One turning vector, and how many ticks it has turned:
The counts run from 0 to 818.
[  9.7 -13.7  -7.8 -34.0  13.1 -13.6  10.9  15.2  -4.3 -32.3   5.8  24.6
 -10.7  -4.1  33.3   4.8   1.9  20.4 -12.2 -18.9 -16.7  10.9  12.5  -0.3
  18.1  13.1  10.7  21.4   4.5   6.7 -15.7   9.1  -2.8 -13.0  12.2  -5.3
  -4.8   4.8  10.7  -6.2 -21.1  -4.8   2.3  33.5 -17.6   4.1  16.4 -10.4
   7.0 -32.9 -13.1 -10.8  -5.6 -23.0  26.8   6.4  34.5] : 491
[  4.5 -20.5   2.6 -13.7  15.0 -38.8  15.7  15.5  12.9   9.5  25.1  20.0
 -18.7  -3.3   5.9   8.0 -21.5  26.2  -0.4   1.5 -30.1   1.3  14.0  29.7
 -17.3 -10.3  -7.4  -2.0  -3.4  13.8 -25.1  -7.2  16.3  -7.8  11.2  -5.2
 -14.3  25.1 -14.6 -28.1 -17.1 -22.0   0.5   8.2   3.8 -13.3  -2.3   2.2
  22.9 -18.2   8.2   3.1 -13.2  -3.2  -0.5  16.6  23.6] : 697
[ 19.7   2.3  18.4 -25.7  -6.9 -10.5  21.2  28.8   2.9 -22.9  -1.4  12.4
 -44.8  -9.9   2.4  10.4  -3.6   3.1   4.8  25.4 -28.8   4.1  -0.7  19.8
  13.0 -19.0   6.0 -10.9  -3.6  22.8   4.7  -8.5   2.4 -24.5  20.9  -9.9
 -11.1  19.9 -11.4 -16.4 -10.9 -19.4   0.3  -8.2  -6.8   9.0 -10.4 -13.8
  22.0 -17.3   5.3  -4.1 -10.5  -9.0  15.2   1.7  34.3] : 424
[ 14.1   0.2  -3.0 -20.8   3.6 -25.9 -14.2   8.3 -23.0  32.9  20.2  22.4
 -16.8   6.8 -16.2  15.9  -9.9  14.1  -4.9 -15.5 -25.0   5.8  12.3  12.0
  -6.0  15.0  -4.2  15.8   5.6  29.5 -25.6  29.6   3.1   1.7  12.5  -3.0
   0.9  16.8 -32.9   1.2  -0.1  19.1  25.0  22.9 -31.3 -22.2  -2.7   4.8
   3.4   3.5  -5.0  19.0  -5.7   2.5  19.9 -18.5  22.7] : 748
[ 27.9 -22.4  -8.3 -38.3  23.6  -7.9  13.3  18.4 -15.9 -11.6  26.3  12.0
 -11.3   6.3  16.8  -0.6  -9.3  25.7 -19.2  -2.6 -19.2  -8.2  24.1  21.2
  -9.8  10.7   4.2  39.6   5.8  -8.3  -4.4  -7.2  -1.1 -16.4 -18.8  22.6
  11.4   7.7  17.4  -1.2 -18.3  -4.0  27.5  12.9   3.5 -17.9 -14.5  -5.8
   9.5  -8.0 -11.9   5.1  12.5 -16.9  18.7  -1.7  24.3] : 304
[ 22.9  -4.6  -6.0 -36.3   8.3  -2.6  -0.2  17.2 -15.5 -40.3 -16.2 -10.5
 -10.7 -14.3  21.4   3.6  -5.6  10.1  -2.4  13.6 -25.9 -12.0  35.6  -3.9
  -8.8   6.0   6.6  23.1   4.4  19.9   0.9  13.6 -24.1   4.6 -16.7   9.9
  -6.5  32.8  14.1 -12.1   9.0  -1.4  11.3  32.9   1.0  -8.2   6.9  -9.0
  18.7 -31.0  12.2   3.6  -6.0  -5.2  22.5   4.5  34.1] : 455
[ 17.4 -15.1  -9.7 -32.5   4.1 -15.4  -1.9   1.6  -0.6 -18.9  20.7 -18.8
 -12.7   0.9  27.1  -0.4   0.7   8.3   1.0   7.0 -29.2  16.1  26.6  13.5
 -32.4  12.4   8.6  16.0 -16.0  34.9  -6.3  11.4 -10.7  18.9   7.8 -10.7
 -12.8  28.8   8.4  -5.0   6.2  11.4  -2.2  35.4 -18.9 -10.3   4.1   9.9
  22.1 -24.0  -6.9  -9.2  -1.5 -18.8  20.5  10.9  29.1] : 324
[ 32.9  -8.2  17.1 -38.3   8.1  -7.9  10.0  31.1 -13.8 -46.2 -13.5  -4.7
 -29.4   9.8  -0.1  -1.0  -2.7   6.7   3.9  23.2 -16.1  -2.9  20.0  14.1
   8.5   0.7   7.4   3.4   4.0   7.9  25.2   5.4 -12.7 -33.6   6.2   6.9
  -0.4  17.8   6.2 -15.4  -7.6  -1.7   8.6 -19.5  -4.6   3.7  -9.2  -4.9
   9.7 -12.0   7.2  -4.9 -18.0 -16.4  33.8 -19.7  24.9] : 29
[ 13.2 -12.7  10.3  -5.0   9.5 -26.6   2.2   8.3 -10.5  34.6  22.6  24.4
 -25.3  17.6 -14.2  22.9 -15.3  16.4  11.7   3.8 -29.6   3.9   2.0  42.6
 -10.1   9.6  -7.0   8.5   2.3  18.5 -14.8  10.5  22.7 -16.9  14.2   0.8
  -2.7  11.4 -23.9  -8.3 -12.4   0.6  19.2  -4.6 -15.3 -26.4  -9.7   1.7
  18.4   5.1 -20.8   2.6  -1.9 -10.6   8.5 -18.5  22.2] : 548
[ 18.7   3.5   0.3  -4.7   0.9  -8.3   5.5  10.2 -35.1  -4.0   2.1  12.9
 -26.3 -14.9 -15.1  26.5 -17.3  21.3  14.4   2.5 -18.9 -14.9  14.6  16.4
  11.3  28.0   7.4  18.2  13.9  24.6 -10.0  19.3  -8.8 -23.9  -0.8   6.1
  13.4  14.6  10.0 -11.9 -15.1  -6.0  38.5  -4.8  -4.1 -15.5   2.0  -8.1
  19.5  -1.5  -3.1  11.8 -15.5 -13.4  24.8 -22.2  21.7] : 612
[ 23.5 -10.8  -6.6 -25.1  -1.0 -25.1  11.5   5.7 -19.6  -3.2  14.5  19.9
 -34.2  11.8  -5.6   9.6  -1.4  11.8 -17.8   0.3 -36.6 -15.8  17.2   6.1
 -13.5   3.2  -8.7  16.0  33.0  -8.8 -21.5  21.4 -14.1  -0.6 -22.8   6.1
   0.9  11.9   3.8  -5.4  13.4 -15.3  27.4   9.7 -18.5   1.8  -7.6   1.1
  12.8  -2.9  20.9  15.0  -3.1   0.2  26.9  -4.3  35.0] : 458
[ 18.8 -19.0  -7.4 -18.5   3.2 -20.3   5.1   9.4 -15.2  17.9  43.6  -2.5
 -15.0 -11.1   0.8  -0.6  -8.8  22.8   0.0   9.2 -20.5   7.3  23.6  23.8
 -15.5  32.7   5.4  24.0 -14.2  38.8  -5.8   4.8 -13.8   4.8  -3.1  -2.3
   2.0  35.2   4.2  -8.3 -13.2   8.4  14.3   7.8 -12.3 -33.8   0.1   8.6
  26.9   7.8 -21.1   0.0  -0.9 -20.6  11.4  -3.8  23.8] : 534
[ 13.7 -18.8  -5.0 -53.2   6.5 -34.2  19.2  25.8  16.1 -11.9   8.6  -0.2
 -31.7   5.0 -17.6   0.9  12.6  11.1   2.8  10.4 -20.2  10.4  18.7  14.8
   0.5   3.0  -4.4 -10.9 -13.2  13.3  -1.6   4.4  -4.9 -11.7  15.8 -13.2
   0.2  28.5 -18.6 -14.1 -15.4  22.4  -5.6  -0.5 -21.5   6.6 -13.3  15.4
  21.6  -2.5  -2.6  -0.1  -9.2  -6.0  30.1 -11.3  31.5] : 370
[ 22.0  -9.7  -0.2 -41.2   7.9 -14.9   4.2  18.5 -10.7   6.4   6.6  -9.6
 -31.4  11.6  -5.5  -5.5  16.0  -4.7  -2.7  18.3 -12.8  15.3  21.4   5.1
  -2.5  16.7   0.9  -1.3 -19.8  32.0   4.3  16.4 -13.7   1.7   4.3  -5.1
  -9.3  32.0 -28.2  -5.0  -2.0  25.2  -4.5  18.7 -27.9 -13.4 -15.8   7.2
  18.1   3.8 -14.3 -10.1   7.9  -4.2  20.2 -21.3  31.8] : 175
[ 10.8  -3.8   4.6 -39.5  16.2 -15.7   9.1  27.2  20.9   0.6  -9.4   1.8
 -28.1  12.8 -29.7   5.6   1.4  11.7  11.6  29.7 -20.5   6.0  16.1  23.3
 -14.4 -23.3  -3.8 -13.4 -25.6  27.4   3.2  -6.4  13.0 -16.3  12.9  -3.7
  -3.0  36.8 -38.8 -24.4 -10.6  17.8  -7.9   5.6   2.5 -12.3 -26.2   0.3
  14.8 -19.2   4.6   0.5  -9.7   2.7  14.8  -9.2  25.8] : 574
[ 24.0 -24.3  -4.5 -21.7  27.6 -17.4  15.9  14.6  -2.7   4.3  31.1   0.3
   1.5  -0.7  -8.7  -3.6 -25.3  30.7 -15.4  23.4 -20.3  -9.3  33.8  33.7
 -30.0   5.4   2.3  27.4  -4.1  15.1  -2.7  -5.4   4.9  -3.8  -9.5  15.4
  -0.1  31.6   4.7 -13.1 -17.7  -5.0  16.0   7.3  10.3 -35.2 -13.3   3.9
  16.9 -10.2   0.2   9.2   5.1  -6.1   7.6   3.9  11.1] : 312
[ 17.3  13.3   7.2 -26.7 -17.5 -10.3   4.5  20.8 -21.5 -22.1  -4.6  19.9
 -41.1  -3.9   7.1  22.3  -1.3  -2.3   7.7   3.7 -35.7  10.8  -3.3  15.0
  16.1 -15.2   3.2   1.0   5.8  27.9  -7.9  11.5   6.2 -19.6  23.4  -7.5
  -0.8   8.2  -2.9  -7.4  -0.7  -8.9  10.8  12.2 -36.4  12.2  -4.5 -16.7
  20.0 -18.6   0.5   2.2 -12.3 -21.2  35.3  -4.3  34.6] : 414
[ 20.5 -19.5  -5.3 -27.1  18.9 -32.3  -0.3   2.2 -10.3  18.6  38.0  11.4
 -24.7  23.9   0.4  -1.2  -9.7   9.7 -23.0   4.6 -35.5   3.4  18.4  18.5
 -20.2   9.6 -11.3  18.2   1.9  -5.4 -17.6  14.5  -1.6  -0.1 -12.0   9.8
   2.5  16.8 -17.9   0.8   3.2  -0.1  17.5  19.1 -23.0 -15.2 -15.2  12.5
  11.9   7.8   3.8  -2.4  12.0  -0.6  12.3 -15.1  31.3] : 317
[ 10.7   3.4   3.8 -12.4   9.1 -23.5   3.0   8.1  -6.7  -3.9  -0.5   8.3
 -16.3  -9.9  19.9   2.5  -7.3   1.8  -8.8  -3.6 -20.0  -4.7  20.8  -3.4
  -9.8  17.6  -5.6   4.3  -1.1  27.0 -18.2  25.7 -13.7   7.2   9.7  -3.1
 -32.3  30.7 -16.3 -18.9   2.7 -17.6  -6.3  38.4  -7.8  -6.1  19.5  -1.3
  22.8 -31.7  -1.9 -13.5  -5.3  -3.0  13.6   3.2  46.2] : 474
[ 17.1 -11.6  12.2   1.0  19.2 -27.7   3.8  -2.7 -20.7   9.6  19.7  33.4
 -23.5  20.0   5.5  10.5 -24.9  18.3 -11.5   1.6 -37.7 -16.4  13.7  33.5
 -19.5   7.7 -13.9  22.2  26.3  -7.8 -19.6  13.0   4.5 -14.2  -7.3  16.5
  -9.6   3.3  -6.4 -10.6  -1.0 -24.3  28.8   2.3  -8.2 -13.5  -0.5  -6.4
  15.3 -11.3   3.0  -7.9   1.7  -4.2  13.0  -9.3  28.1] : 680
[ 19.7  -9.3 -11.2 -32.6  21.4 -11.1  25.7  12.6  -2.8   1.8  18.8  27.2
 -26.9  -4.4  16.4   0.8  -3.1  19.1 -24.6  -9.9 -19.3  -2.6  18.2   5.5
  11.1  20.5  -2.2  20.2   0.9  -9.5 -23.5  -5.4   0.1 -15.6 -23.6  14.5
   2.8   3.9  -7.0   0.5 -14.3  -9.2  13.6  33.5  -4.5  -7.9 -10.4  -8.7
  11.4 -19.7 -11.0   7.4  20.7  -4.2   6.3   0.3  48.7] : 86
[ 28.9  11.8  -4.9 -38.6   2.8  -0.3  -8.0  24.6 -12.8 -14.0 -11.7   5.4
 -22.8  15.7 -22.6  17.3  -2.9   7.7   7.0  18.5 -26.2  -9.9  11.3  15.2
 -10.8 -22.3  -6.4   7.9   8.9  10.1  -1.4   5.4   6.3 -14.8  -5.3  19.1
  11.6  13.6 -22.5  -9.2   4.2  18.8  34.7   8.3  -9.8 -14.0 -32.6  -6.9
   2.4 -11.0  19.5  20.5  -1.3   3.2  23.3 -13.1  22.7] : 794
[ 22.0  -7.0  -0.1 -41.8   3.4 -17.5  11.3  23.9  -9.6 -19.7  11.1  28.6
 -13.0   2.2  14.3   5.9  -7.1  20.6 -21.6  -4.3 -28.9   5.8  12.1  11.8
  -0.5 -26.7   4.1  16.7  17.5  -2.8 -14.4  -7.4  14.5 -24.4  11.3  -3.8
  -5.9   0.2  -0.7  -6.2 -10.8 -14.2  11.8  25.7 -25.5   4.7 -12.9  -6.2
  -0.3 -24.5  15.1   9.1  -4.4 -17.1  15.3  22.4  24.7] : 291
[  7.9  -7.9  -1.2 -40.1  28.5  -4.4   5.4  34.2   3.8 -17.0 -19.3  -0.8
  -2.5  11.3 -10.7   2.5  -4.8  16.0  12.7  12.8  -6.4   7.3  21.1  22.5
   4.1   5.1  10.7   4.0 -25.5  35.7   5.6  -4.7  15.0 -13.3  18.9   1.2
   3.3  26.2 -21.6 -21.6 -20.5  22.9  -5.9   3.0  19.4 -22.3 -10.5  -4.6
  11.7 -29.8 -12.7  -1.9 -14.4  -2.5  16.5  -5.7  19.0] : 365
[ 12.8 -17.1   4.9 -18.2  23.4 -45.2  14.0  26.3  -8.9   7.3  14.1  42.9
 -23.4  14.1  -2.0   4.9 -14.5  23.2 -28.2 -17.6 -19.2   1.2  12.0  10.3
   5.9  -1.2 -16.2   5.8  15.2 -12.9 -29.0   9.3  18.6 -23.7   1.4   1.4
  -6.8   1.5 -26.8 -11.9 -19.8 -13.9  12.7  14.1  -6.2  -7.3  -4.2   3.7
  -2.1 -13.8  -3.3   5.9  -1.4   0.4  15.3  -4.4  35.2] : 494
[ 24.2  -3.1 -28.8 -45.8  -6.9 -22.2  17.6  11.8   3.3  -0.5   8.1   5.3
 -31.2 -10.0 -30.8  12.9   1.9  15.1  -4.5   4.5 -22.6   0.6  25.2   8.4
  -9.4   8.9   0.3   4.6  -0.6  17.4 -14.4  14.5 -21.9  -2.4 -14.1  -8.6
  19.7  24.9  -3.0  -1.2  -8.8  16.6  23.3  10.5 -14.6  -4.2 -19.3  15.2
  18.2   4.9  15.6  29.8   0.6  -1.3  27.8 -23.3  27.3] : 589
[ 20.8 -20.2 -19.4 -43.4  10.1 -19.6  -4.8   8.6  -5.5 -24.9  19.9   9.2
 -11.5  12.6  13.6   1.9   3.7  14.7 -22.5  -6.6 -34.8   0.1  25.2   5.6
 -20.5  -5.8  -3.8  24.0  16.1  -3.9 -14.6  12.8  -5.5   3.4 -15.0   4.7
   4.6  11.5  12.6   8.7   6.8   0.1  14.6  34.6 -22.4   1.7  -7.3   5.6
   5.3 -17.5  11.3  11.0   2.0 -12.8  23.3   7.4  28.6] : 105
[ 20.1 -16.1  -0.5 -30.0  25.2 -14.0  -7.9  15.5 -10.9  -1.3   7.8  -8.3
  -5.7   9.5   7.5   0.4   0.1   8.1  -1.0  -2.7  -7.9  10.1  26.3   2.1
 -10.8  33.3   0.4  17.7 -20.5  36.1  -2.8  21.6 -12.4   8.1   6.8  -2.8
  -9.1  37.7 -15.8  -7.1  -4.8  27.0  -3.0  21.1  -9.3 -24.4   3.4  10.7
  17.3 -15.3 -25.4 -14.7  -1.5  -5.3  21.6 -19.1  23.4] : 737
[ 24.1   1.9   3.5 -34.4   2.9 -30.2  16.7  33.9  -9.9   6.6  -2.7  -1.4
 -29.4 -13.1 -19.1  -2.1 -10.9   5.1 -23.7  25.4 -17.7 -12.5  22.1 -14.4
  -9.3  -5.3  -1.6 -10.3   3.9  23.7  -2.6  11.6 -25.7   1.0   2.2  -4.7
 -11.6  38.6 -29.0 -17.8   2.4  -4.1   8.6   5.6 -12.2 -11.5 -14.4   5.8
   8.2  -5.9  18.0   6.6   2.1   7.4  14.7  -9.3  35.5] : 35
[ 25.0  -5.0   7.0 -19.9  14.9 -22.0  -0.8  20.8 -19.0  -1.0  12.2  15.4
 -10.6   8.9  -4.4   2.1 -25.8  10.5 -29.0  11.1 -31.2 -23.7  21.8  13.9
 -21.9 -15.3 -10.8  18.2  28.7  -2.7  -5.4  10.6  -3.0 -10.6 -16.1  19.6
  -5.8  20.5 -16.4  -9.7   6.3 -15.2  28.7  11.7  -6.9 -15.5 -18.0 -14.7
   0.7  -6.9  22.8  14.0   6.5  -3.3  12.9  -2.5  32.2] : 662
[ 16.8   8.5  20.9  -4.8  14.8 -12.2  21.5  33.9 -12.8   1.5 -10.7  18.7
 -26.5 -26.8  -8.9   6.7 -24.3  27.5  -2.0  17.9  -4.9 -14.9  13.0  13.2
  12.3   9.1  -2.5  -1.7  -6.7  37.8   4.0  -4.0   0.1 -18.4  11.7   3.2
 -13.2  26.6 -20.0 -26.8 -21.2 -14.7   7.0  -2.9  23.6 -25.1  -6.1 -10.7
  19.5 -14.1   1.6   7.8 -12.9  -3.6   0.3  -1.1  34.7] : 629
